Each row has a name. Each question is about the rows just above it.

[ 35  24  19 -32  21  38  24 -28] = k405
[-1  0  1  0 -2 -2  0  0] = k146
[ 37  34  36 -45  31  32  38 -40] = k253
[ 30  18  19 -33  18  32  24 -30] = k943
[ 36  25  21 -38  23  36  36 -34] = k534
[ 44  51  66 -54  54  25  65 -48] = k562
[ 38  34  33 -43  31  35  33  38] = k394
[ 37  28  22 -38  26  41  27 -36] = k100
[-22  16  68  -4  37 -83  49  22] = k505
[ 34  34  34 -46  30  30  37 -40] = k475
[ 34  19  10 -20  17  40  14 -15] = k827
Which value appears more than once in k534? => [36]
The value that k943 holds more than once: => [18]
Which row holds [ 30  18  19 -33  18  32  24 -30]? => k943
Whose row is [ 34  34  34 -46  30  30  37 -40]? => k475
The row with [ 36  25  21 -38  23  36  36 -34] is => k534
Whose row is [ 34  19  10 -20  17  40  14 -15]? => k827

[ -2  29  28  25  29  18 -17  -3  25] = k529
[  0  15  16  -3  12  18 -42 -33  14] = k432
[ 0 23 23 33 22 33 -5 33 26] = k77
[  1 -22 -22 -22  29 -22 -22  29 -22] = k993
[ 1 14 20 38 16  6 30 44 14] = k429
Whose row is [  0  15  16  -3  12  18 -42 -33  14]? => k432
Repeated in k429: => [14]
Whose row is [ 0 23 23 33 22 33 -5 33 26]? => k77
Which row holds [ 1 14 20 38 16  6 30 44 14]? => k429

[ -6 -31 -10 -10 -22  29  23  22 -14  -9   8   6   7 -16  -6  -6  -7 -43
  -8  -1  20 -18 -13 -39 -16  -9 -27   3 -17   2 -12 -10  17   3   3  18
 -13 -18  12  -8  -2  21  17 -15  -3  15 -38   0  26   6  13   6  16 -35
  29  16  30 -16  -2 -21  25  29  14  21]  k781
[ 0  1  0  1 -1 -1  0  2  0  0 -2  0 -1  1  0  1  1  2 -3  0 -1 -1 -2  1
 -1  4  0  0  0 -1  0  1  1  1  3  0  2  1 -2  0  0 -2 -3 -1  1  1 -1 -2
  1  0  1 -1  1  0 -1  1  0  0 -1 -1  1  1  1  1]  k842
[-43  35  10   3 -33  -7  -1  20   0 -17  15  12 -12  -2   3 -27 -29  12
  -9   7   1 -10  -1 -22 -16  35  36  15  22 -26  13  17 -38   3 -15 -25
   2  -4  -9  17 -18 -23  -7  -3  21 -34 -23   6 -10  -3  -3 -16 -16  -6
  30 -29 -11  16  -2   7  11   0  -5 -28]  k951
[ 24  24  37  -7  22  20  22  69  -7 -11 -48 -44 -23  34  18  14 -13 -11
 -82   0 -28 -14 -18  73   8  18  15   4  -8 -93 -28  21  11  42  21  49
  47  30 -27  20  49 -53 -53 -38  17  18  13  18   5  12  -9 -41  10  22
 -57  -1 -64 -61 -19  13   9  68 -18  19]  k285
[-43  35  17   3 -33  -7  -1  20 -43  -4  15  12 -12  -2   3 -27 -29  12
  -9   7   1 -10  -1 -22 -16  35  36  15  22 -43  -4  17 -38   3 -15  17
 -10  -6   4  -2  17  13 -43   8  -5  -3  -2  -4  -2  -2   2   7  -4  -5
  12   2  12  13   2  -2   0 -12   4  -2]  k804
[ 24  24  37  -7  22  20  22  69  -7 -11 -48 -44 -23  34  18  14 -13 -11
 -82  -1 -28 -14 -18  73   8  18  15   4  -8 -93 -28  21  11  42  21  49
  -6  30 -27  20  49 -53 -53 -38  17  18  13  18   5  12  -9 -41  10  22
 -57  -1 -64 -61 -19  13   9  68 -18  19]  k731
The row with [-43  35  10   3 -33  -7  -1  20   0 -17  15  12 -12  -2   3 -27 -29  12
  -9   7   1 -10  -1 -22 -16  35  36  15  22 -26  13  17 -38   3 -15 -25
   2  -4  -9  17 -18 -23  -7  -3  21 -34 -23   6 -10  -3  -3 -16 -16  -6
  30 -29 -11  16  -2   7  11   0  -5 -28] is => k951
Which row holds [ 0  1  0  1 -1 -1  0  2  0  0 -2  0 -1  1  0  1  1  2 -3  0 -1 -1 -2  1
 -1  4  0  0  0 -1  0  1  1  1  3  0  2  1 -2  0  0 -2 -3 -1  1  1 -1 -2
  1  0  1 -1  1  0 -1  1  0  0 -1 -1  1  1  1  1]? => k842
Whose row is [ 24  24  37  -7  22  20  22  69  -7 -11 -48 -44 -23  34  18  14 -13 -11
 -82  -1 -28 -14 -18  73   8  18  15   4  -8 -93 -28  21  11  42  21  49
  -6  30 -27  20  49 -53 -53 -38  17  18  13  18   5  12  -9 -41  10  22
 -57  -1 -64 -61 -19  13   9  68 -18  19]? => k731
The row with [ 24  24  37  -7  22  20  22  69  -7 -11 -48 -44 -23  34  18  14 -13 -11
 -82   0 -28 -14 -18  73   8  18  15   4  -8 -93 -28  21  11  42  21  49
  47  30 -27  20  49 -53 -53 -38  17  18  13  18   5  12  -9 -41  10  22
 -57  -1 -64 -61 -19  13   9  68 -18  19] is => k285

[  2   8   8   8 -57 -57 -57]  k19
[ 11 -33  11 -39  -9  -2 -58]  k483
[-38 -38 -18 -18   2 -38 -38]  k770
Repeated in k483: => [11]
Whose row is [ 11 -33  11 -39  -9  -2 -58]? => k483
[  2   8   8   8 -57 -57 -57] is in which row? => k19
Where do [-38 -38 -18 -18   2 -38 -38] appear? => k770

[ 59 -47 -57  60 -55 -48  63  60 -55 -51 -68 -48  54  57  60 -62] -> k617
[ 40 -32 -41  38 -40 -35  40  42 -38 -34 -54 -34  31  37  38 -45] -> k351
[ 52 -43 -48  53 -50 -42  56  57 -47 -47 -56 -42 -56 -56  51 -56] -> k726
[-70  57  68 -72  64  62 -74 -70  64  62  76  57 -69 -67 -69  68] -> k368
[ 37 -30 -36  33 -35 -32  39  37 -33 -34 -50 -31  28  35  32 -40] -> k574
[ 69 -56 -63  73 -64 -59  74  69 -64 -62 -80 -57  64  70  67 -71] -> k933
[-46 -50  48 -45  46  40 -50 -50  43  40  64  39 -40 -47 -44  51] -> k264
[ 59 -48 -54  57 -57 -50  64  62 -53 -51 -68 -49  52  55  53 -60] -> k70
[ 35 -27 -39  36 -33 -31  38  36 -34 -33 -53 -33  30  34  34 -45] -> k412
Which row holds [-46 -50  48 -45  46  40 -50 -50  43  40  64  39 -40 -47 -44  51]? => k264
[ 52 -43 -48  53 -50 -42  56  57 -47 -47 -56 -42 -56 -56  51 -56] is in which row? => k726

[-48 -32 -34  86 -41  42 -35 -17  19 -12  19   8  -3 -15 -15  -6  39 -26
 -22 -42 -83 -11  60  -4  34 -27  25  64  76  55  50 -23 -58   8 -49  29
  53] = k278
[  4 -31  16   9 -32  51  27 -41 -41 -42  15   0 -39 -38  17 -11  -1 -23
  30  54  51 -35 -47  -2  22  30 -76   8 -23  -5 -33  33  21  16  11 -23
 -35] = k28
[  4 -31  13   9 -32  51  27 -41 -41 -42  15   0 -39 -38  17 -11  -1 -23
  51  54  51 -35 -47  -2  -1 -76 -24  -5  36  34 -10  13  30 -45 -33 -11
 -50] = k866
[-56 -29 -33 -47 -33  32 -11 -25  26   1 -23  28  28   9  12  14  12 -47
 -34 -55  61  17  38   4  -9 -39  -2  54  -4  78  -3  20 -63   4  10 -28
 -24] = k205
[  1 -27  14   5   0  -3  64 -34  -8  -3   9 -49  76 -64  27 -54  41  32
 -36 -19 -25  74 -42  -9  39  16  10   0 -45  30  62 -23 -20   8  24  24
  78] = k488
[-13 -59  26  77 -27  27 -41  26  47 -16   7 -29  37  19 -38 -69  58 -31
  16  57   9  21   5 -43  24   9   4   1 -16 -23 -52 -40 -16 -57 -14 -33
  36] = k750
[ -6  -7  45   5 -20 -69 -21 -10 -15  50 -32  41 -31  11  64  22   9   1
  18 -19 -21 -82   6 -78  59  11  78  64  58 -47  37 -29  93  36  23  53
 -11] = k839
[-48 -29 -33  11 -32  51  25 -17  64  18   2  31  34 -57  53  16 -25 -10
 -78 -18 -59  39  13  15  20 -71  -5  53 -20 -32  37 -11 -11   0  58  -4
  -1] = k171
[-69 -25  -6  -4  -4  10  55 -19 -43  53  54  -3  63  50  21 -50   5  -2
 -25 -15 -24  21  -6  48  21 -23 -13  -3 -17  28 -57  -1  -6  91  14  -6
  59] = k703
[-17 -53  18 -45  -6  -7  -3  51  42 -47  38 -43 -14   0 -38 -69  20  30
   6  -8   1   1 -38  12 -12   4 -12 -52 -13 -62  60  26   7 -69 -66 -40
 -31] = k144
[-51 -39 -40  33   5 -53 -49  18   7 -59  37  14  10 -38 -52  -8  36 -27
 -14  66  10 -35  46  32   7  -7 -37 -85 -21  32   0  30  50  24   9 -31
  -8] = k458
[-17 -53  18 -45  -6  -7  -3  51  42 -47  38 -43 -14   0 -38 -69  20  30
   6  -8   1   1 -38  12 -12   4 -12 -52 -13 -62  60  26   7 -69 -66 -40
 -31] is in which row? => k144
Whose row is [-48 -32 -34  86 -41  42 -35 -17  19 -12  19   8  -3 -15 -15  -6  39 -26
 -22 -42 -83 -11  60  -4  34 -27  25  64  76  55  50 -23 -58   8 -49  29
  53]? => k278
[-48 -29 -33  11 -32  51  25 -17  64  18   2  31  34 -57  53  16 -25 -10
 -78 -18 -59  39  13  15  20 -71  -5  53 -20 -32  37 -11 -11   0  58  -4
  -1] is in which row? => k171
Whose row is [  4 -31  16   9 -32  51  27 -41 -41 -42  15   0 -39 -38  17 -11  -1 -23
  30  54  51 -35 -47  -2  22  30 -76   8 -23  -5 -33  33  21  16  11 -23
 -35]? => k28
Whose row is [-51 -39 -40  33   5 -53 -49  18   7 -59  37  14  10 -38 -52  -8  36 -27
 -14  66  10 -35  46  32   7  -7 -37 -85 -21  32   0  30  50  24   9 -31
  -8]? => k458

[-28 -23   5 -42  46 -27   9  23 -10  -3] -> k821
[-23 -23 -28 -42  46 -27 -16 -28 -18  63] -> k547
[ -8 -21 -58  13 -24  33  -6  13 -25  30] -> k194
[  5   5   5  32  -5  21  32   5   5 -32] -> k414
Repeated in k194: => [13]
Whose row is [  5   5   5  32  -5  21  32   5   5 -32]? => k414
[-23 -23 -28 -42  46 -27 -16 -28 -18  63] is in which row? => k547
The row with [ -8 -21 -58  13 -24  33  -6  13 -25  30] is => k194
Whose row is [-28 -23   5 -42  46 -27   9  23 -10  -3]? => k821

[-27 -28 -12 -27 -41 -28  -9 -55 -20 -40  31  13  -1   0   3 -16  10  29
  23   1   6 -27  11   4  14 -23  -8  -4  27  15 -17  33 -19 -73  -5 -39
  21  15 -21  19 -14  14  43 -44  17 -12 -48  14] : k721
[-24 -23 -13 -22 -33 -23 -10 -46 -16 -32  25  11  -2   3  -1 -13   8  26
  17   2   2 -23  10   3  10 -18  -8  -1  21  15 -14  29 -16 -63  -4 -34
  19  14 -18  12 -12  13  35 -37  12  -9 -38 -30] : k281
[ -2   4  16 -18 -31 -40  33 -24   2  -6 -10  10  12  12  20 -38  39  54
 -34  35 -30  33   2  39  17  24 -24   9   2 -23 -42 -16  -7  46  37  51
   0  -6 -28  34 -34  13 -15  28   7  44   2  -9] : k978
Whose row is [ -2   4  16 -18 -31 -40  33 -24   2  -6 -10  10  12  12  20 -38  39  54
 -34  35 -30  33   2  39  17  24 -24   9   2 -23 -42 -16  -7  46  37  51
   0  -6 -28  34 -34  13 -15  28   7  44   2  -9]? => k978

[ 0 -2 -3 10  3  3  1 -1  5]  k837
[ 21 -44 -63  61 -55 -81  60 -88 -53]  k64
[-1  5 -3  3  2 -1 -2  1 -3]  k845
[ 4 -5  4 -1  4  4  4 -3 -5]  k979
[ 4 -6 -7 -7  2  4 -6 -1 -1]  k39
Which value appears more than once in k837? => [3]
Whose row is [-1  5 -3  3  2 -1 -2  1 -3]? => k845
Whose row is [ 4 -5  4 -1  4  4  4 -3 -5]? => k979

[ 33 -35 -36 -43  32  30] : k823
[ 43 -48  48 -45  43  48] : k513
[-24  43  46  51 -35 -46] : k733
[ 46 -53 -52 -59  48  47] : k706
[ 61 -73 -72 -71  60  66] : k145
[ 43 -46  43  46 -46 -46] : k325
[ 61 -73 -72 -71  60  66] is in which row? => k145
Whose row is [ 43 -48  48 -45  43  48]? => k513
Whose row is [-24  43  46  51 -35 -46]? => k733
Whose row is [ 46 -53 -52 -59  48  47]? => k706
Whose row is [ 43 -46  43  46 -46 -46]? => k325

[ 11 -11  73 -29  22   4  49   9  15 -25  44  40  49] = k501
[ -3  -7  41 -37   4   4  46   0  13 -19  59  34  -3] = k783
[ 11 -11  73 -29  22   4  49   9  15 -25  43  13   2] = k248
Repeated in k501: => [49]
[ 11 -11  73 -29  22   4  49   9  15 -25  44  40  49] is in which row? => k501

[ 43  29 -52 -52] = k758
[-15 -15 -19 -15] = k5
[ 45  31  40 -55] = k971
[ 65  44  57 -78] = k336
Which value appears more than once in k5? => [-15]
Which value appears more than once in k758? => [-52]

